Each row is where one point has got to under a steady rotation. How many ticks took it there?
The counts run from 0 to 885.
[  6  16  -5  -9 -13 -10   0  16  11  13  -7  -3  -3   5   0 -15   5  -9
   8  19   5  -8 -12  -1  10  17  -6   8  15   9   4 -12  21   5   2  13
   5  -1   2 -15  10  23  -3  -8  -4  -6  -8 -11  -2  13   0  14  -1  29
   7  16  -2  16]	708
[  3   0  10  17   3 -15  17  15  12   6  -2   1   2 -14   8 -21  -3  -7
  15  12  -7 -14 -17  -1   1  18 -15   4   5   4  -2 -18  -1  -2  -2   3
 -18   8  -4 -20   4   1   9  -7  -4 -15  15  -1  14   4  13  10   5 -12
   5  15   0 -17]	506
[ 12  11   8  -4 -15   3   5  27   9   7   0 -16   2  -7  11 -12  -9 -15
   9   9 -10   3   2  15  14   8  10   4   6  17  16  -2   0  -3  -7  -6
  -3   0  -2  -3   8  25   0 -12   3  -6  -5 -17  -5   1   7   6   0  12
  17  24  -7   3]	429
[  0  12 -14  -2  -5 -13  10  28   0   2 -24   7  -7   2 -14 -21  -4   2
   7  20   9   4 -12   3  -8   5  14   9  -7  11   5  -4  21   7  -6   9
   4  -5   7 -20   3  19   8 -12  -4  -8  -4  -9  12  22   4   6  -6  12
  -3  12   2   0]	296
[ 12  24   0  16   0  -3  12  23   1  -8  -7   6   4   0  -6 -18 -12 -15
   1  11 -19   2 -12  -1 -11 -13  -2  11  -6   8   1  -8  12   5   5  24
   6  -3  -1 -31  -2  11   6 -12   6 -21  -1   6  12   8   4  -6  -9  12
   9  -1   6  -4]	528
[ 17  15  11   0   4   0  -8  21   3  19 -14 -12   0 -14  -3  -5  -9 -18
   2  14 -10  -1  15   7   5 -16  15  14  -2   6  19 -12  -2   2  -2   4
   4   3 -18  -7   5  14   3 -17  -4 -10  -8 -12  -1   2  -1  -4  -5  -7
  13  31   1  -6]	731
[  9  19   2   5  -9   1  17  27   0  -4 -11  -3   0 -24   7 -12 -11 -19
   5  -4 -12  -1   2   9   9   3  -2   4  -2   4   6  12   0  -3  -6  13
 -13   2   5 -17  -1  11  16 -15  14 -17   7 -13   1   7  17   4 -10   5
  21   4  -8  -6]	806
[  4 -10   1  -8 -14  -8  -2  12   9  13 -20  -2  -1  10 -11 -22   6  -7
   6  16  10  -6  -8 -10  -8  -1  -5   9   0   5  12 -19  11   9  -8   4
   0   8  10  -4  23  19   8 -12  -3 -12   1  -7  15  30   3  13  -6   1
   6   9   0  -1]	582
[  0   1   0  11   2 -14  -2  11  11   9  -7  -2  -5 -14  29  -9  -4  -9
   3  15  -8 -17 -26  -2  18   7  -6   7   8  -5  17 -11  -3   2 -17   0
  -2   1 -11 -12   1   1  19 -28   0 -11   6  -2   4   5  14   0   0  -6
   7  24  -9  -1]	216
[ -2  12   4  14  -1   7  30  18  12  -4 -15   5 -17 -16   4 -10   1   6
   3  23   8  -7  -6  -2   4  13  21   1 -10   9  13   9   6   6 -18 -12
  -5  -8  -2  -4   2   6  10  -4  11  -9  -1   1  12  17  10  -4  10  -3
  15   7 -16  -5]	681
[ -1  17  -1   5 -11   2  14  17   5   6 -24   1   0 -19 -11 -28  -7  -5
   8   0  -8 -12  -4   4 -11 -10   8   0 -12  10  -2  11  -7   1  -4  -7
  -6   3 -11 -17  -4   6  12  -9   6 -11   9  -7  17  21   7  11  -9  -8
  13  18   2 -13]	390
[ -2   3  -3   6  -9   6   3   5  16  10 -18   1 -13   4  -6 -17  20   7
  10  15  -5 -23 -19  -6   6   1 -13   1   8  -6  23   8  12   6   0   5
  -2   3 -14 -13  -2  -3   2 -18   5  -3  17  -7   3  18  16   9  -5   9
  14  23   1  -1]	102
[ 23   5   7   9 -13 -14  20   0   8  -1  -6  -6  -4  -2   4  -5 -21 -12
   2  13   4  -2   2 -18   7   7   9  -2  -4   8   3   2  22   9  -4  -9
   0  -6   5  -3  -4  23  11 -10   3 -18 -18   2  18  26  13  -5   8  -5
   6   9  -9  -5]	560
[  4  23   3   3  -5   2  22  18  22   5  -7   7 -17  -3   1 -18  18  -8
  14   5  -6  -8  -5  11   4   9   7   7   0   4  11  11   4   0   2   7
 -15   6 -10 -18   7   6   6 -11  12  -3  15 -15   1   5   7  13  -5  13
  20  13  -7  -9]	802
[  8  24  17  10   9  -2  -1  15  12  18 -16   2  -2 -18  -6  -8 -17  -8
   6   6  -5 -20  10   6   5 -16 -12  10   6   8   9   4 -12  -1  -1   5
  -2   2 -23 -22   0   6  23 -15   5  -6   0  -1   5  -2   7   2  -8  -8
   4  11   6   4]	623
[ 20   7   0  -4   8  -5  -3   7  16   7  -5   6  -3  -1  -9  -9   2 -10
  -6  11  11 -11  21  -8   4 -11 -16   9  12  -4  14 -10   8  13  -9   4
  -9   3 -19 -23  10  27   5  -1  -2 -11 -18   0  16  24   5 -11 -12   9
  13  -6  -4   8]	457
[ -3   3   3  15  -3 -12   0  11  11   8  -7  -9   5 -20  10 -22 -10   1
   5   7   0 -12  -8   5   8  11  -8   4   1   9   4 -13  -2   6 -14 -24
 -10   4 -18  -7  11   1  10  -3 -10 -11   2 -12  15  10   4  15   3 -12
  18  23  -2 -10]	89
[  2   9   2   5  -8  -7   5   3  21   8  -3   9   5  -2   4 -23  -4 -19
   9   4 -12 -18 -26  -7   0   1 -12   3   3   4   3   3  -9   4   6  12
   3   9  -9 -19   7   7  10 -24   8  -7  10   1   7  16   7  14  -5  -1
   3  16  -1   0]	513
[  3   7   0   3   4   8 -14   0  15  17  -5  -8  -4   1  -8 -19   7   3
  -4  13  11 -14  -7  -4   0  -3 -19   1  13   7  18 -15   8  10 -17  -1
   7   3 -12 -24   8  17   0   5  -5 -13  -4  -2  16  25   9   5  -7  10
   0   8   5  18]	475
[  7  22  -5  13   2 -11 -12   3   5   6 -23  -4  -3  -6  -1 -11 -19   2
  -6  10   7   1  -1   9   1 -21   5  23 -14  13  15  -5  11  20 -16  -9
   7  -8 -15 -12  -1  13  17  -9  -5  -8  -8  -4  13  14 -11  -2  -7   4
  12   8   4  10]	68
[ 13  31   2  19   2   2   4   6  11  -1   1   0  -7 -13  -1  -7 -17   4
  -7  -4 -13  -6   5  10   9 -19  -5  14   5  14  21  19   9  10 -10   3
  -1  -1 -22 -26  -3  10  12   1   4 -12  -2  -5   7   4   1  -2  -8  17
  16  -2  -2   0]	642
[ 10   5   7  17 -16   3  -5  -1  15   2  -7   3   3  -4 -12 -17   4  14
  -8  -8  -6  -6  -7   2   0 -10 -22  10  10   6  22   1   5   8 -14  -8
   2   1 -12 -11  21   9   9 -13  -8  -9   7 -12  18  17   0  11 -17   2
  21   3   6 -19]	766
[  1  14   1  15   4  15   3   9  13   0 -13  -7   3  -9  -9 -24   8  -2
  -5   6   3 -11 -13  -7  -7   4 -18  -6  10   6   6 -13  -5  -2 -10  -2
  16   3 -16 -26   1  11   1   3   5 -15  -4   8  22  26  18   4  -1   0
   0  10  16   2]	779
[ -4   4  -7   7 -10   0   0   7  12   3 -19   2  -4  -4   2 -20  12  -7
  -1   5 -19 -22 -22  -7   9   0  -6   4   5 -11  16   7   4   4  -6   1
   4   7 -20 -19  -2  -7   6 -18   7  -7   9  -5   7  25  14   5  -7   7
  16  24  -3  -9]	103
[  9  18   7  -2 -18   4  -4   8  18  -2  -2   3   2   7  -1 -17  -6 -24
   3   1 -13  -6 -17  -7   8   3  -9   8   5  12   7   3   3   4   2  18
  12   1   9 -14  14  21   2 -21  10 -11  -1  -2   0  17   2   6  -1  14
  11   2  -1  11]	817
[ -5 -13   3  16  -6  -9  -8  22   2  -2 -22   1   9 -21   3 -16 -10   9
  -8  19   9  -8  -6  -5   2  -5 -18  12   6   5   9 -19  -1   2 -29  -8
  -3   5   1 -13  10  10  16  -7  -5 -17   1   1  16  11  15  -5 -11  -9
  12  -2   2   0]	880
[ 18   7  -4  17  10   3  19  10  20  -8  -4   0  -4   0  -3 -27  -2  -4
  12  15  11 -10 -18  -4  -5   7  -5  -7  -8  19  -7 -12   6   8  -2 -17
  -2  -1 -10 -15  -3  15   4  -3   5  -9  -5  12  25  23   9   9   2  -2
   0   9   5   4]	670
[ 11  -4   5  16  -2  18  14   4  15  -7  -2  -4  -2 -16   1 -12  16   1
 -10   7   0 -12  -8 -14   1   9 -20 -13   6  -4  17  -7   8   3 -22  -5
  -7   7  -7 -17  -7  10  -3  -1   8 -21   6   5  16  17  26 -11  -2   2
  20   2  -1  -8]	381
[  7  11   4   9  -1   7   3  19  18   2  -6  -3  -6  10  -3 -17  -1 -18
  14  20  -3  -7 -22   2  -5  -5  -1   1 -13  16   3  -9   3   4   2  20
   2   4   8 -11  10  18   4 -18   8  -8  11   3   6  10   4   6  -2   8
   3   2   1  22]	815
[  9   4  19  18  -2   2  -4  23  13   4 -18   4  -4 -23   6   3  10   2
  -3  18   3 -14   0  -2  11   2  -7  15  14  -4  26  -7   3  -4 -18   3
   4  -5  -7   0   8   3  14 -16   0  -4  -2  -4  -1  -4  15  -6  -7  -3
  20  10   0  -9]	609
[ 35  10   9   9  -4  16  18  20   3 -10  -6  -7  -9  -2  -3  -1   1 -11
   1  18  -7   4  11  -9   8  -5   4  -8   7   1  18   0  22   0  -4  13
   6  -5   3 -11  -8  22  -5 -12   5 -16 -12   0   7   9  21 -14   1   4
  10   3  -4  -7]	149
[ 29   2  -1   2   5  -8  16  26   3   0  -4  -5  -8  -6  15  -8   2 -18
  13  16  -5   7   1   7  10   9  15   8  -4   3  15 -21  10  -2 -10   1
 -18   1  -3  -8   3  18   6 -20  -2  -8  -4 -16   6  -6  11  -5  -3  -1
   7  14 -12  -9]	38
[ 15   8   8  19   4  18  14  21   9 -15 -10  -5  -8 -11  -8 -16  -1  -4
  -8  14  -6  -1   8  -7   5  -7   7  -2   3  -1  10   6   2  -3 -17 -15
   1   2 -20  -6  11   7  -1   2  10  -7  -6   0   9  17  13  -9  -7  -7
  29   0  -9 -12]	268
[  3  16  -5   1   0  -8  -9  32   0   2 -24  -2  -1  -5   9 -17 -10  -7
   9  23  -4   2 -11  10   4  -3  17  17  -4  14   5  -8  16   3  -8   2
   8 -12  -6  -8  -1  15  13 -17  -9   0  -8 -12   0   0  -3   3  -8  15
  13  21   4  13]	713
[ 11   8   7   0 -13 -19   1   2   8  13 -17  -9 -10  -9  -5 -10 -20  -7
   3   3   2 -10  12  -2  14  -9   6   5  -2  11   9  10  17  10  -1 -13
   5  -7 -11  -4   8   8  19 -12  -6  -5  -8 -12   9  23   1   8  -2  -8
  18  18  -7  -6]	857
[ 21  14   1  10   7   5   4  15  13  -1  -1  -5  -1  10  -5 -29  -8 -19
  11  12  -3   3  -3   5   5   1   7  -3  -6  17   0  -4  -4   2   4 -17
   2   0 -19 -15  14  23  -1  -5   4  -2 -11   3   9  15  -5  10  -2  -3
  16  20   3  12]	550
[  9   9   2   9 -12   7  18   5  12   2  -3  -6   9 -19   2 -13   2  -8
 -10   5 -10  -9  -8 -16  -7   9 -10 -10   4  -8  10  -7   7   2 -11  -2
 -11   5  -6 -15 -12   9  -2  -3   6 -27  -2   1  20  21  23  -5   0   0
  13   7  -2 -22]	382
[  8   6   2  -2  -7  -1  10  24  -1   1 -25  -5 -17 -16  -4  -9  -2  -1
   1  13  12  -1  23   2   5  -7   9   2  -6   6  16   6  17   6 -16  -7
 -16  -6  -5  -4   6   7  13   5   2  -7  -4 -16  10  20  13  -2 -12   3
  25  -3 -11   0]	573
[ 33  -5   8   8  -7  -1  -5  13  14  -2 -13   0   2  -5   8   0   3  -9
   1  20   3 -13   3 -12   8  -2 -18   4  14  -3  13 -22  17   2  -3  10
  -4  -4   5   4  -5  26   0 -17  -7 -11  -9   2   3  -4  13 -11 -11  14
  17   8   3   3]	722
[  0  18   3  -1  -2  -5  -9  26   8   2 -19   2  -6  -2 -12 -16   2 -12
   7  21   2  -6  -6  -9   6   4  -3  20  14   6   0  -8  11  -4   3  16
  25 -10  -4 -17  15  13   4  -3  -3  -1 -14  -5  -6  13   2  -1  -5  17
  17   3   4  16]	710
[ 21   5   2  28   5  -2   9  13  12 -15   3 -12  -2  -4   5 -22 -21   4
   5  17 -11  -1 -21   1   8  -4  -1  -4  -5  23   2  -7  10   1 -14 -17
  -2   0 -13 -13  -3  12   4  -4   1 -10   1  12  11  -1   8   0   0   2
   8   9  -1   9]	253
[  2  15   8   8 -12  -7   0  10  22  16 -15  10  -1 -10  10  -6   5  14
   2  18   6 -17  -2  10  11   0  -1  14   9   8  24  -1   8   6 -14  -4
  -4  -6 -13   2  -1  16  16 -18  -7  -2  -5 -16  -1  -6   1   4  -6  11
  15  26   3  -5]	606
